In the rows, zero is written as 128.
One turn sends every row of this set to another row. A few are shown first. Where does it send the rows asked after them?
Z_807: [161 158 144 131 136 121 143 119 104 115 133 102 154 134 125 126 125 120
 184 137 130 144 129 133 102 145 106 115 138 114 140 127 113 130 172 130
 137 119]
Z_397: [154 118 137 126 122 164 128 121 157 138 152 124 124 170 120 136 116 137
 156 115 128 148 128 131  94 134 150 165  94 136 136 142 110 138 121 132
 121 109]
Z_477: [120 138 116 134 162 159 154 154 138 139 144 119 135 162 111 130 136 138
 136 114 125 142 157 132 144 136 137 141 112 142 128 148 125 132 121 130
 132 131]
Z_208: [161 154 142 134 140 122 151 125  97 113 132 107 147 134 128 120 119 123
 194 131 139 139 133 133 111 148 107 119 127 120 126 126 106 127 172 136
 143 113]
Z_554: [151 122 130 116 117 163 128 117 154 137 159 121 123 162 125 137 109 142
 154 112 132 141 137 123  98 132 149 170  97 137 139 147 114 142 131 122
 125 103]
Z_570: [133 139 168 133 121 155 157 130 109  98 159 123 140 141 130 148 122 154
 150  77 109 110 142 122 112 140 161 138 124 109 129 126 115 131 149 104
 141 120]
Z_515: [133 138 116 137 165 157 139 153 145 136 148 126 133 159 106 120 135 139
 142 119 123 143 166 143 138 132 142 139 123 146 134 143 135 121 125 132
 140 125]
Z_103: [143 123 171 112 131 143 136 142 124  84 137 129 149 133 145 140 144 105
 169  98 109  98 131 130 100 139 133 125 104 120 130 128 126 126 165 134
 157 122]
Z_86: [158 113 140 158 134 148 131 114 123 128 124 138 131 125 117 135 135 127
 163 109 118 133 116 127 101 175 139 168 104 134 124 157 114 129 129 130
 146 124]
Z_942: [150 141 108 140 146 150 119 159 122 128 154 120 126 137 126 125 132 144
 177 116 131 104 131 137 101 131 166 151 132 114 146 108 105 129 151 109
 143 139]
Z_486: [130 147 131 147 109 164 152 136 133 114 152 109 146 150 110 129 123 124
 127 118 146 117 129 151 126 144 147 119 109 125 144 114 126 148  91 121
 133 117]
Z_285: [122 137 114 141 170 164 151 146 133 135 142 119 134 153 102 138 124 142
 131 116 123 138 158 146 140 136 135 134 112 141 138 147 135 126 127 122
 135 125]
Z_460: [146 127 166 110 131 141 144 136 125  83 140 124 154 125 141 137 150 105
 171 106 105 104 131 119 100 135 116 128 110 117 133 140 125 126 163 138
 148 126]
Z_16: [125 136 124 130 156 157 145 147 138 141 148 128 137 161 116 126 129 144
 130 106 125 153 162 146 139 135 138 142 112 144 134 146 130 124 124 125
 130 128]
Z_818: [155 125 123 157 149 127 110 137 115 103 142 103 141 128 132 132 138 125
 184 104 140 104 146 146  83 145 164 125 109 145 132 136 108 102 165 125
 146 116]
Z_649: [155 123 133 130 109 154 130 124 148 137 158 118 126 168 121 136 108 153
 151 107 138 149 131 123  94 132 145 162  93 134 128 137 114 134 123 123
 116 112]
Z_368: [153 117 137 128 115 159 135 115 148 137 160 123 121 160 130 149 118 146
 144 114 123 144 124 123  90 143 158 160  93 131 136 136 107 139 130 130
 118 114]
Z_315: [152 130 127 153 147 132 122 136 104 101 150 112 149 111 127 127 130 118
 185 104 138 105 151 152  94 145 159 120 113 147 137 135 109 100 167 129
 143 103]
Z_52: [122 133 115 139 160 161 144 144 137 131 149 117 138 151 104 124 134 136
 134 117 124 146 163 141 146 136 133 132 113 144 135 149 135 121 117 123
 127 121]
Z_484: [128 123 138 167 132 134 138 116 151 117 141 121 124 128 115 126 157 126
 167 141 135 129 150 145 132 124 125 136 137 141 145 150 126 113 137 141
 136 140]
Z_981: [138 145 135 145 106 161 147 122 126 101 154 104 143 150 111 127 120 131
 128 120 151 117 126 145 130 149 132 111 105 125 143 121 126 144  94 112
 138 115]
Z_725: [151 124 117 154 144 126 119 137 114 101 153  96 151 128 126 123 128 122
 195 105 137 106 151 141  88 133 155 122 114 139 134 133 106 106 171 127
 141 106]
Z_618: [149 122 168 100 129 144 144 129 131  90 134 132 155 128 145 130 148 107
 171 105 100 105 143 129 100 138 130 122 106 119 133 138 118 122 163 130
 155 122]
Z_902: [135 152 135 149 102 158 145 119 135 109 149 107 133 157 118 129 119 123
 132 126 138 115 125 148 121 143 141 124 102 120 143 103 139 143  98 120
 133 114]
Z_205: [148 118 169 102 122 147 145 141 120  84 140 134 155 124 135 141 140 113
 159 108 106  99 132 114 104 143 127 125 110 118 132 133 125 125 156 136
 157 118]
Z_15: [151 124 124 148 139 123 120 133 114  96 145 105 150 115 123 128 139 123
 186 105 135 105 160 142  90 137 159 119 101 143 126 131 112 103 170 129
 147 113]
Z_407: [162 123 133 125 112 160 132 119 147 136 160 118 127 167 122 140 120 138
 147 121 132 150 127 125  96 130 155 159  91 130 142 136 111 134 118 115
 117 106]
Z_873: [133 144 133 143  99 157 143 119 129 107 147 109 140 150 114 138 122 128
 127 123 148 128 127 150 126 152 143 120  99 124 143 109 130 148  95 125
 134 115]
Z_834: [152 125 136 137  99 148 136 100 118  93 122 135 152 129 102 117 139 150
 145 131 143 111 159 137 118 143 119 129 115 115 124 137 112 139 123 136
 136  97]
Z_853: [155 150 140 122 141 122 151 125  93 109 132 107 153 136 132 126 118 122
 183 137 127 144 136 122 116 142 106 111 129 114 130 126 114 130 173 126
 143 119]
Z_136: [140 140 134 152 110 163 149 130 128  99 157 107 137 153 114 133 129 124
 125 121 150 121 128 146 127 135 142 125  94 124 140 108 131 142  95 123
 140 116]
Z_346: [152 150 137 129 139 130 149 127  99 107 120 105 152 138 135 124 128 123
 182 136 129 153 130 124 111 145 108 115 139 112 132 122 109 130 167 137
 148 118]
Z_984: [148 116 164 112 124 154 133 136 124  76 139 134 151 133 141 138 148 104
 175 102 106 105 130 131 101 132 129 122 109 127 123 137 126 123 158 130
 152 125]
Z_234: [145 120 120 152 137 125 113 133 107 104 148  98 144 122 118 129 130 124
 183 100 136 111 147 142  97 140 156 121 116 144 126 133  99  97 173 132
 137 104]
Z_63: [156 150 136 136 139 126 154 116 102 116 143 106 150 144 132 113 119 124
 186 138 134 142 138 133 117 136 104 111 140 117 127 129 111 131 172 134
 140 121]
Z_934: [157 150 130 133 136 129 152 137 117  96 159 126 121 162 122 106 127 134
 150 122 127 134 129 133 122 109 128 113 128 112 141 146 116 145 157  87
 152 113]

Z_818 moves to Z_368
Z_486 moves to Z_208
Z_346 moves to Z_285
Now find these:
Z_725 moves to Z_397
Z_942 moves to Z_86
Z_315 moves to Z_649

